One turn sends every row of this set to another row. A few are shown first. Where does it send the rows asked after them?
Bipi: .49	-.11	-.03	-.29	.02	.11	.15	-.16	-.17	.24	-.06	.19	.16	.02	-.16	-.06	-.34	.03	.28	.03	.09	-.03	.01	-.31	.10	-.05	-.01	.17	-.01
Lok: .22	-.10	.13	-.14	-.09	-.02	.15	-.01	-.36	-.03	-.10	.11	.15	.02	-.11	-.01	-.36	-.04	.19	-.09	.13	-.13	-.13	-.08	.32	.00	.32	-.17	.02
zegez: .31	.13	.09	-.04	-.08	.14	.11	-.17	-.30	.07	-.02	.03	.11	-.02	-.15	.06	-.29	-.09	.25	-.02	.00	-.05	.04	-.12	.31	-.04	.32	-.12	-.14
niven: .25	-.08	-.09	-.28	.04	.01	.16	-.08	-.26	-.04	.06	.28	.43	-.04	-.31	.17	-.19	.05	.23	.11	.12	.00	-.02	-.27	.11	-.08	.08	.12	.01
nin: .18	-.10	.03	-.08	-.12	-.10	-.14	-.10	-.22	-.19	-.01	.11	.30	-.07	-.07	.04	-.32	-.08	.15	-.05	.04	-.10	-.18	-.11	.35	-.13	.26	-.13	.04
Bul: .48	-.06	-.13	-.34	.03	.09	.13	.02	-.12	.18	-.07	.26	.23	.12	-.02	.08	-.33	.00	.30	-.03	.07	-.13	.07	-.21	.04	.07	.09	.06	-.07
gizi: .35	-.14	-.05	-.19	.00	.04	.01	-.13	-.20	.00	.09	.09	.15	-.10	-.22	-.01	-.30	-.12	.12	-.04	.08	-.23	-.23	-.33	.14	.02	.00	.30	-.18
mit: .30	.09	.00	.02	-.08	.07	-.07	-.16	-.19	.02	.03	-.03	.26	-.05	-.06	.08	-.21	-.17	.21	.03	-.05	-.07	.04	-.10	.31	-.01	.30	-.12	-.21
ninu: .36	.06	-.02	-.10	-.04	.08	.11	.05	-.22	.18	-.14	-.01	.16	-.03	-.04	-.02	-.13	-.02	.05	-.01	-.17	.12	-.04	-.09	.01	-.03	.25	.30	.06
disog: .34	-.16	-.05	-.22	.03	.03	.05	.03	-.18	.06	.07	.10	.19	-.04	-.19	.01	-.28	-.14	.10	-.08	.08	-.30	-.16	-.26	.11	.13	.03	.18	-.28
Lura: .32	.06	-.08	-.09	-.03	-.04	-.09	.09	-.18	.04	-.09	.10	.24	-.07	-.03	.08	-.13	.02	.01	-.03	-.25	.08	-.08	-.10	-.02	-.17	.23	.22	.05
Rigi: .43	-.16	-.12	-.25	.06	.01	-.12	-.06	.00	.17	.01	.20	.39	-.04	-.10	-.01	-.28	-.06	.18	.02	-.01	-.07	.05	-.28	.11	-.05	-.08	.05	-.14
lar: .28	-.11	-.19	-.21	.02	-.02	.11	-.07	-.19	-.03	.07	.18	.52	.00	-.16	.19	-.11	-.05	.23	.18	.10	-.04	-.03	-.23	.09	.05	.13	.19	-.05
Fupa: .19	-.20	.08	-.23	-.13	-.19	-.01	-.08	-.04	.04	-.21	.01	.19	.07	-.03	-.14	-.37	.06	.20	-.05	.10	-.04	-.19	-.11	.20	.10	.14	.03	.02
tiga: .27	-.12	-.12	-.27	.06	.00	.24	.03	-.26	.05	.03	.21	.46	.04	-.21	.16	-.14	-.02	.23	.13	.14	-.07	.02	-.21	.08	.11	.14	.09	-.09
Nedi: .25	-.15	-.11	-.21	.05	-.03	.10	-.07	-.19	.03	.07	.18	.52	-.08	-.30	.10	-.14	-.03	.17	.16	.11	.00	-.02	-.28	.13	-.02	.02	.11	-.09
Gef: .30	.07	.01	-.16	.00	.00	.06	.18	-.26	.11	-.14	.17	.15	-.04	-.13	.06	-.20	.08	.02	-.11	-.20	.07	-.03	-.08	-.03	-.16	.24	.12	.04
gafu: .30	.02	-.01	-.15	.03	.03	.03	.23	-.16	.19	-.11	.05	.27	-.05	-.07	.00	-.13	-.03	-.03	-.09	-.20	.07	.03	-.06	.00	.00	.21	.09	-.07
Fud: .31	.00	.05	-.11	.01	.05	.01	.07	-.18	.20	-.09	.01	.22	-.14	-.18	-.09	-.15	-.01	-.04	-.05	-.19	.17	-.03	-.14	.05	-.15	.12	.18	-.01
doru: .15	.02	.03	-.29	-.01	-.05	.07	-.07	-.35	.21	-.03	-.05	.29	-.02	-.25	.02	-.33	.07	.14	-.01	.17	-.20	-.09	-.16	.10	-.23	.12	-.10	.10
tupif: .32	.13	.01	-.02	-.09	.11	.06	-.13	-.25	.03	.00	.00	.18	.02	-.04	.12	-.24	-.14	.26	.01	-.01	-.10	.05	-.09	.29	.03	.37	-.12	-.17
sifa: .22	.09	-.09	-.28	-.07	-.02	.13	-.11	-.37	.16	-.05	-.08	.26	.08	-.07	.10	-.28	.02	.24	.06	.17	-.25	-.13	-.10	.06	-.12	.25	.06	.17
Momer: .18	.00	-.06	-.19	-.05	-.08	-.09	-.22	-.27	.14	.03	-.15	.38	-.07	-.17	.01	-.26	-.02	.13	.10	.11	-.16	-.16	-.19	.12	-.26	.09	.05	.12
pabo: .31	-.02	-.01	-.09	.02	-.05	.01	.23	-.20	.20	-.13	.05	.25	-.03	-.08	.00	-.12	-.02	-.03	-.06	-.21	.05	-.01	-.06	-.03	-.05	.21	.09	-.09
kopu: .30	-.10	-.09	-.24	.02	.03	.28	-.10	-.31	.06	.02	.18	.38	.01	-.27	.11	-.16	.01	.25	.17	.16	.00	-.03	-.26	.11	.03	.12	.20	-.01
zik: .31	-.08	-.02	-.30	.03	.05	.06	.04	-.22	-.03	.08	.24	.12	-.05	-.24	.07	-.36	-.04	.13	-.15	.08	-.30	-.16	-.27	.10	.03	.05	.14	-.19
Zuv: .50	-.10	-.22	-.22	-.01	.04	-.04	-.11	-.04	.14	-.02	.14	.34	.07	.07	.05	-.24	-.09	.28	.08	.01	-.10	.01	-.23	.07	.08	.06	.21	-.07
vufep: .22	-.21	.03	-.02	-.10	-.10	-.05	-.03	-.22	-.02	-.05	-.03	.34	-.02	-.01	-.05	-.24	-.19	.12	-.01	.07	-.13	-.14	-.08	.35	.06	.25	-.14	-.11
mani: .33	-.04	-.13	-.26	.00	.02	-.07	-.01	-.15	-.13	.11	.22	.20	-.05	-.13	.14	-.32	-.08	.14	-.10	.04	-.31	-.20	-.25	.09	.03	.08	.22	-.15
kir: .23	-.14	.13	-.05	-.14	-.04	.03	-.20	-.32	-.05	-.05	.03	.17	-.08	-.16	-.09	-.33	-.07	.17	.00	.11	-.03	-.20	-.17	.38	-.12	.23	-.02	.06
pep: .20	-.18	.05	-.22	-.15	-.19	-.06	-.13	-.03	-.01	-.19	.00	.20	.06	-.01	-.12	-.36	.06	.21	-.02	.08	-.03	-.23	-.12	.20	.07	.15	.08	.06
Zel: .32	-.03	.05	-.05	.00	-.02	.02	.07	-.23	.20	-.12	.03	.19	-.11	-.18	-.07	-.14	.01	-.04	-.02	-.19	.13	-.07	-.15	.03	-.16	.13	.19	-.02
Duzu: .29	.13	.09	-.03	-.09	.12	.00	-.24	-.26	.00	.02	.04	.14	-.09	-.19	.06	-.29	-.07	.23	-.01	-.02	-.02	.01	-.16	.33	-.14	.28	-.10	-.10
Kolut: .32	.08	-.08	-.13	-.03	.03	-.09	.07	-.14	.04	-.07	.07	.27	-.08	-.02	.06	-.13	-.01	.01	-.04	-.24	.11	-.06	-.08	.01	-.13	.23	.24	.06
Gufa: .15	.03	-.16	-.25	-.03	-.11	-.13	-.02	-.21	.09	.03	-.08	.47	.01	-.06	.14	-.25	-.04	.14	.04	.08	-.27	-.09	-.10	.07	-.15	.17	-.08	.05
Tesil: .21	-.03	-.09	-.20	-.03	-.07	.07	-.03	-.29	.28	-.03	-.21	.39	.07	-.06	.02	-.21	-.08	.16	.09	.16	-.27	-.08	-.10	.08	-.01	.18	-.02	-.02
lamu: .37	.03	-.03	-.05	-.04	.02	.08	.07	-.26	.17	-.15	.01	.15	-.01	-.03	-.01	-.12	-.01	.05	.01	-.18	.09	-.08	-.09	-.02	-.07	.26	.30	.03
tenus: .19	-.14	.04	-.25	-.15	-.18	-.04	-.11	-.06	-.05	-.19	.05	.17	.07	.00	-.07	-.38	.09	.23	-.05	.08	-.05	-.23	-.10	.19	.06	.18	.06	.10
tizo: .27	-.09	.01	-.06	-.17	-.04	.07	-.09	-.30	-.09	-.08	.01	.21	.06	.07	.04	-.26	-.13	.24	.02	.10	-.15	-.17	-.06	.31	.08	.39	-.01	.03
gamat: .17	-.18	.08	-.27	-.12	-.20	-.04	-.04	-.04	.00	-.20	.05	.20	.05	-.06	-.11	-.39	.09	.18	-.08	.08	-.04	-.19	-.11	.20	.06	.14	-.03	.02
vov: .29	.11	.01	-.22	.01	.07	.06	.16	-.22	.10	-.11	.16	.16	-.06	-.12	.05	-.21	.08	.02	-.12	-.20	.11	-.01	-.08	.00	-.14	.24	.13	.07
saku: .44	-.04	-.11	-.31	.01	.05	-.07	-.16	-.07	.05	.00	.31	.26	-.04	-.14	.06	-.35	.06	.25	-.01	.01	-.02	.00	-.31	.10	-.19	-.02	.14	.04
vek: .38	-.05	-.11	-.23	-.03	.07	.07	-.09	-.22	-.05	.07	.14	.11	-.01	-.11	.08	-.30	-.09	.19	-.04	.08	-.29	-.23	-.27	.10	.08	.12	.33	-.11
Nepom: .27	.11	.04	-.01	-.07	.07	-.11	-.19	-.19	-.02	.05	.03	.24	-.10	-.15	.09	-.26	-.11	.19	-.01	-.06	-.04	.03	-.14	.33	-.13	.26	-.15	-.16
zenog: .18	-.15	.04	-.28	-.14	-.20	-.06	-.04	-.03	-.05	-.19	.07	.20	.08	.00	-.06	-.39	.09	.21	-.07	.07	-.07	-.19	-.09	.18	.08	.18	.00	.06

zegez turns into -> Nepom
Momer turns into -> Tesil
Now find these:
Gef turns into -> Lura
gizi turns into -> disog
vufep turns into -> Lok
Fud turns into -> gafu
Fupa turns into -> gamat
Rigi turns into -> Bul
Nedi turns into -> tiga

